One turning vector, and how many ticks it has turned
The counts run from 0 to 562.
[-15 -29   9  -4 -24 -21  25   1   1  34  29 -10  15  11 -20  -5 -12   5
 -19  -4 -38   8 -23  26 -11   0  21 -17  64  -6  58  12  41   1 -19 -40
  33 -27 -13   8  17  27  -3 -57 -16   1 -10  16  14  -8  -4  -9  39  -1
   6  31  13  -1 -27  -5 -19  -8 -36  46   2   5  12  32  -2   9  14 -29
  63   4 -15  48  43 -12   4   8  18 -40 -23  24 -11  33  -9]	530
[-29 -23 -21   0 -24 -14  47  13   9  33  22   0  26  26 -24 -16 -20  -5
  -9 -10 -35  19 -29  34   3  18   5 -34  41   5  29   8  27 -16 -31 -38
  33 -28   7  21  23   0 -11 -54 -13 -19 -24  34  21 -10   0 -13  25   1
  12  26  12  -1 -26  -7 -14  -7 -25  48  -2  -9  28  36 -10  16   5 -27
  59  -2 -31  57  36 -10   0  -7  10 -28 -18  41  -3  17 -14]	469
[-23 -24   5   2 -32 -16  45   8 -19  40  19  -8  29  17 -16 -10  -9   5
 -17  10 -39  13 -27  49 -11  -6  28 -12  64  13  31  11  34 -11 -17 -48
  22 -13 -14   2  10   5 -10 -36 -27  13 -10  18  19  12  12  -2  21   6
  18  23   2  15 -35  -4 -15   7 -54  50   2  24  -6  26  -5  15  -7 -22
  66   9 -31  60  31  -8  12  -2  18 -23 -26  22  -8  23 -10]	139
[-38 -27 -13  -2 -24 -18  51  -2   4  38  20  -8  34  24 -23 -22 -17   5
  -4 -10 -39  16 -33  37   2  13   5 -23  49  14  38   4  15 -12 -32 -42
  22 -14   1  14  18   9 -13 -25 -23  -6 -19  37  17   6  15 -24  19   2
  14  31   3  12 -32  -2  -9  -3 -42  44  -4  13  19  29 -15  12   3 -13
  68   4 -31  66  28 -12  -6  -8   9 -12  -8  34   0  18 -12]	145
[-18 -27   5   7 -24 -34  35   2  10  46   9 -17  21  23 -24   9  -8  -9
 -10  16 -35   4 -23  41  -8  -2  12 -16  62   5  34  15  21  -6  -2 -41
  14 -38  -1   9  13  25 -10 -40 -28  -1 -21  21   8  -1   4   5  36   0
   9  16   7 -11 -25 -12 -12 -14 -19  42  19  22   3  24 -11  26 -22 -33
  66   7 -17  58  43  -8   4  -3  12 -40 -37  37 -12  18 -22]	451
[-29 -26   4   5 -33 -19  36  19  -7  26  43   8  35  -8  -4  -6 -17  14
 -10   3 -33  18 -24  64 -13  12  17 -15  55  14  25  25  42 -23 -21 -40
  25 -28 -21  16  10  12 -21 -47 -13  16  -5  18  38   3   0 -15  23   2
   4   5  17  11 -32  -2 -12   8 -41  30  12  25  -8  23 -12  17   0 -19
  69  15 -14  51  37 -18   6   1   9  -1 -18  19  -5  20  -5]	460
[-32 -23 -16  -5 -17 -25  43   3  22  37  17  -6  35  13 -20  -6 -20   1
   5   9 -38  11 -32  53   2  17 -10 -28  44  13  31  13  15 -26 -23 -33
  15 -38  -6  20  16  17 -25 -29 -20 -10 -30  36  24  -4  10 -11  20  -5
   6  20   5   7 -32  -7 -10  -8 -19  37  16  10  14  27 -21  26 -15 -26
  74   2 -19  63  31 -17 -12 -14   5 -20 -24  38  -8   8 -15]	13
[-21 -31  -3  11 -26  -4  59  29   7  25  25  18  21   8 -27 -14  -7  -4
 -23  -4 -26   7 -29  36 -11  13  25 -23  59  -5  40  11  29   6 -12 -24
  29 -38 -10  21  13  18 -12 -65 -22  -4   3  17  20   9  -1 -14  27  17
   0  31  -5  -1 -24  -3 -17  -2 -34  40  -3  16  23  22  10  15  -4 -50
  62  24  10  48  53  -7  -5  10  11 -11 -20  29   0  -2  -9]	154
[-32 -29   2  17 -39 -25  35   2   8  47  17 -12  23  24 -28  -6  -7  -4
 -17   3 -30  11 -28  37  -5   5  29  -8  69  -1  34   7  13  14  -9 -35
  15 -26   1   8   4  16  -6 -32 -35   6 -20  28  -2  10   6  -9  32  15
  16  24   7 -11 -25 -16  -7   0 -37  48   6  29  10  29 -11  25  -9 -24
  63  12 -19  63  44 -10   9   3  12 -20 -25  42  10  18 -20]	108
[-25 -29 -12  12 -28 -17  48  30  17  23  31  17  23  -3 -16  -8 -16  -1
  -4  -4 -26  11 -21  53  -5  21   9 -32  41   3  22  23  29 -23 -14 -24
  23 -50  -6  32  18  14 -31 -66 -11  -4 -12  33  31  -7   1 -16  30   7
  -5  14  11  -5 -21  -3 -13  -5 -16  24  11  12  16  18   1  17  -6 -47
  68  25   4  55  53  -6  -5   4   5  -2 -29  33   5  -1  -6]	336
[-24 -29   1  -2 -17  -4  52  18   7  27  31  12  37   3 -16  -7 -14   7
 -22  13 -34  11 -36  48 -13  13   6 -22  59   8  41  12  35 -10 -25 -33
  28 -38 -25  14  16  27  -8 -43 -22   4  -2  11  40   8  -3 -14  16   2
  -2  21   0  14 -37  -3 -15  -4 -36  39  15  17   9  28  -7  23 -15 -32
  70   8   6  47  36 -22 -13  -2   9 -17 -12  27 -23   1 -10]	410
[-19 -26  -3  -2 -32 -37  31  11   3  33  30  -8  24 -11  -5   7 -15   8
   4   8 -37  10 -12  64 -10   8  11 -21  52  10  33  26  37 -28  -4 -41
  15 -35 -20  19  11  18 -34 -49 -10   7 -21  29  23  -9  13  -2  25   0
   3  18  16  -4 -26  -2 -12   3 -22  25  15  23  -3  14  -5  15  -4 -35
  76  21 -21  55  46   0   5  -1  11 -16 -43  18   0  23  -6]	562
[-32 -29   4   5 -25 -23  38   4 -15  33  27  -3  28  11 -17 -20 -18  11
   1  -5 -36  15 -28  58   4   7  14 -15  59  14  30  19  27 -18 -34 -45
  19 -14 -12  10  11  10 -25 -31  -9  13 -18  36  24  -2   8  -9  32  -6
   8  10  20  14 -31  -4 -11   0 -45  36  10  19  -3  26  -3  14   4  -8
  65   8 -39  62  32 -23   6  -5  15  -7 -14  31   4  27 -12]	246
[-32 -29 -13   0 -35 -32  36  11  20  31  43  -5  29  -5 -11  -6 -26  13
   5 -16 -33  21 -22  52  -9  24   4 -32  42  14  29  30  28 -25 -15 -38
  22 -36  -2  29  23  20 -27 -54  -9  -6 -10  33  28 -10  -1 -26  33   5
   1  17  19  -8 -21   1  -9  -4 -17  27   3  17  13  20 -22  10   7 -28
  67  21 -14  57  49  -5  -3   2   0  -1 -22  23   3  21  -8]	280
[-20 -29  -6  -1 -27 -22  49   4   7  38  20 -13  17  23 -27  -7 -18  -2
 -14  -9 -38  10 -28  22 -19   4  12 -32  53   7  44  14  30  -3 -12 -46
  28 -23   6  16  26  21  -4 -59 -24 -18  -1  21  13  -3   4 -14  42  10
   7  34   3  -9 -21   0 -15 -16 -24  46 -12  10  21  27 -11   6   1 -36
  58  14 -14  52  48   7  -1   9   7 -30 -24  23 -19  19 -17]	206
[-24 -36   7  17 -26 -22  39  12  15  34  19   1  22  17 -32  -2 -12  -6
 -18   2 -27   7 -35  42  -4  14  14 -17  70  -9  37  14  17  10 -13 -22
  17 -43   0  16   9  36 -10 -46 -23   0  -8  21  14   1 -13  -9  43   2
   0  10   8  -9 -21 -13 -11 -18 -21  38  20  24  13  29  -2  26 -16 -35
  61  14   9  56  51 -21  -6   4   8 -18 -20  50  -4  10 -22]	447
[-26 -30 -16   4 -23 -22  44  13  32  31  22  -4  24  12 -25   0 -14  -8
  -9  -5 -29  11 -27  33  -3  19   4 -33  48  -4  38  10  17  -6 -12 -24
  24 -49   3  26  20  26 -16 -54 -21 -21 -18  30  16  -7   0 -18  31   4
   1  30   3 -15 -22 -11 -14 -16  -8  35   7   7  29  25 -13  21  -5 -46
  66  13   4  56  51  -5 -10   1   2 -22 -24  43  -1   5 -15]	443
[-32 -28   7   2 -29 -19  31  -1  -1  37  35  -5  34  13 -14  -8 -17  14
 -19   9 -36  17 -35  47 -13  11  16 -14  66   7  41  15  33  -6 -28 -42
  22 -21 -16   2  10  25  -2 -31 -22  13  -8  13  24   7  -5 -19  25   0
   9  16  13   8 -37  -9 -12  -1 -48  47  11  25  -1  34 -23  22  -4  -9
  67   1 -15  55  32 -24  -2  -2   8 -18 -11  29 -15  25 -14]	353
[-30 -28   1  -1 -10 -17  49   4   1  30  25   9  34  10 -20 -22 -19   7
  -4  -3 -33  13 -39  54   2  14  -5 -21  53   9  42  15  21 -16 -37 -33
  17 -31 -13  12  13  27 -25 -31 -10   5 -15  32  32  -1   3 -15  30 -10
  -4  13  11  18 -36  -3 -12 -13 -37  35  19  16  10  28  -3  14  -2 -17
  74   4 -10  60  31 -32 -21  -6  12  -5  -5  35  -9  12 -11]	303
[-18 -30  17  14 -26 -16  45  19 -25  28  20   8  16  13 -23 -16 -11   2
 -13  -7 -32  13 -26  51  -4   1  26 -14  64   0  27  23  38  -9 -22 -43
  22 -23  -4  10  12  12 -25 -60 -11  13  -5  25  25  -5  -3   2  46  -3
   3   5  17   8 -23   0 -16 -11 -44  38   8  16  -3  27  18   7  -2 -26
  54  20 -26  56  44 -15  12   8  20 -11 -23  28  -3  21 -12]	528
[-23 -22  -8   4 -24 -10  67  25  -4  31  13   9  28  17 -21  -9 -14  -5
 -13   9 -34  11 -27  51 -10   6   3 -29  45  20  16  19  35 -31 -18 -43
  21 -32  -3  18  22   3 -19 -55 -21  -5  -6  25  38   4   8   0  25   1
   6  10   1  14 -32  -1 -12 -10 -26  44  12  17   6  26  -2  13 -30 -37
  61  15 -19  51  36  -6  -1  -5   7 -17 -26  31 -27  -1 -13]	520
[-29 -24 -11   7 -35 -31  25  13  10  34  27  -1  23   1 -13  -1 -10   1
   6   1 -33  16 -17  52   3  15  18 -17  47  -2  29  14  27 -20 -11 -29
  21 -38 -10  21   8   2 -30 -47 -12   0 -38  42   9 -13  14  -9  21   6
  12  24  15  -8 -22 -13 -14   7 -23  27  13   5  11  22  -6  22   7 -28
  76  10 -28  61  41  -9  13  -8  16 -23 -42  36  24  25  -6]	506
[-23 -22 -12  -9 -23 -17  42   9  17  35  24  -3  36   4 -13   7 -11   2
 -14  22 -38   8 -29  47  -7   6   6 -23  51   6  44   5  33 -21 -14 -38
  27 -37 -25  11  11  14  -8 -41 -27  -6 -23  18  24   4  11  -9   7   2
   8  32  -3   7 -39  -8 -16   4 -27  42  16   9  12  27 -17  28 -14 -34
  81  -1 -13  51  34 -12  -7 -12  12 -35 -29  26 -13  11 -10]	406
[-28 -27   4  21 -29 -15  33  26   1  27  29  17  20   4 -20 -11  -8   2
  -9  -2 -24  18 -26  58   7  15  28 -15  61 -10  23  19  31 -10 -26 -23
  27 -40  -5  17   5   3 -26 -55  -7   9 -24  35  21 -10  -8  -7  33   3
   6   6  23  -3 -22 -12 -15   6 -34  33  19  11   8  31   4  25   4 -25
  61  14 -18  56  42 -24  15   0  21 -12 -27  46  22  19  -9]	291
[-24 -33   5   9 -18 -17  50   9   2  32  17   0  26  29 -31 -14 -20  -2
 -17   2 -33  14 -40  38  -7  12   2 -27  58   4  28  18  24  -6 -30 -39
  21 -30   4  10  19  23  -7 -49 -18  -4  -6  24  27  -3 -13  -6  46  -8
   2   4  12   5 -28  -6 -14 -23 -26  47  14  14  10  38 -11  18 -16 -21
  52   4 -12  54  37 -21  -7   0   8 -19  -7  45 -26  10 -25]	21
[-16 -31  11  18 -31 -20  45  27   3  26  21  15  17   0 -25  -4  -5  -3
 -16   2 -26   5 -21  51  -9   8  26 -15  64  -7  29  19  27  -2  -4 -24
  20 -45 -12  17   8  22 -26 -60 -15   7  -5  22  18   2  -1  -1  35   8
  -4  13  10  -8 -18  -5 -14  -5 -27  29  16  22   7  16  13  17 -11 -48
  65  29   6  51  55  -8   4   9  16 -10 -37  32   6   5  -8]	554
[-17 -26   5   2 -20 -27  46   3   1  39   8 -12  17  32 -31 -10 -16  -8
 -12  -1 -36   9 -32  31  -6  -1   8 -28  58   4  37  14  27  -6 -23 -47
  25 -26   9   6  22  16  -6 -54 -19 -11 -14  27  18  -9  -1  -1  42  -6
  10  20  10   2 -28  -3 -16 -24 -24  51   6   6  14  34  -5  12  -8 -27
  53   3 -28  55  37 -10   3  -4  11 -39 -22  37 -20  23 -22]	526
[-30 -29  -8  -8 -25 -20  33  -2  11  33  39  -9  28   4 -14 -14 -12  13
  -9  -7 -39  14 -26  34  -4  12  15 -19  56   3  60   4  26  -2 -22 -34
  31 -25 -18  13  16  23 -12 -36 -16  -5 -17  25  14  -3  10 -26  20   4
   8  41   6   4 -29  -6 -19   5 -43  41  -4   8  22  27 -13  14  22 -23
  77   3 -16  56  33 -12  -8   1  13 -22 -14  20   6  28  -3]	36
[-28 -30   3   3 -27 -29  38  -6 -11  42  16 -15  21  25 -26 -20 -11   1
  -3 -10 -39  10 -30  40   3   2  17 -13  62   8  40  10  20  -1 -26 -44
  20 -14  -1   7  12  15 -20 -32 -16   5 -20  38   7  -3  12  -6  38  -3
  10  22  16   9 -27  -5 -12 -10 -42  43   1  16   9  28  -3  10   9 -12
  65   8 -39  67  32 -17   2  -2  17 -21 -18  33   5  32 -13]	533
[-30 -36   4  13 -29 -27  43   4  -1  33  24  -6  16  25 -34 -22 -16   1
 -11 -21 -30  12 -30  32  -3  13  22 -19  64  -3  35  17  17   8 -25 -35
  20 -22  11  16  15  24 -16 -48 -16   1  -5  31   8  -6  -8 -15  52   3
   4  15  20  -4 -16  -5 -12 -19 -34  42  -1  17  18  31  -1  10  11 -26
  54  20 -18  63  47 -15   2  10  11  -8 -10  37   3  23 -19]	209
[-35 -25 -15   8 -34 -19  45   7  13  40  21  -9  35  23 -21  -7 -23   1
  -9   1 -36  23 -32  41  -8  15   7 -29  48  14  18  13  19 -14 -28 -43
  22 -25  12  17  18   6  -5 -40 -27  -9 -16  27  26   2  -3 -20  29   6
  16  13   7   1 -32 -14 -12  -6 -27  51   3  15  14  36 -34  24 -13 -15
  57   1 -24  59  32 -11   2  -8   1 -17  -9  40 -12  11 -22]	70
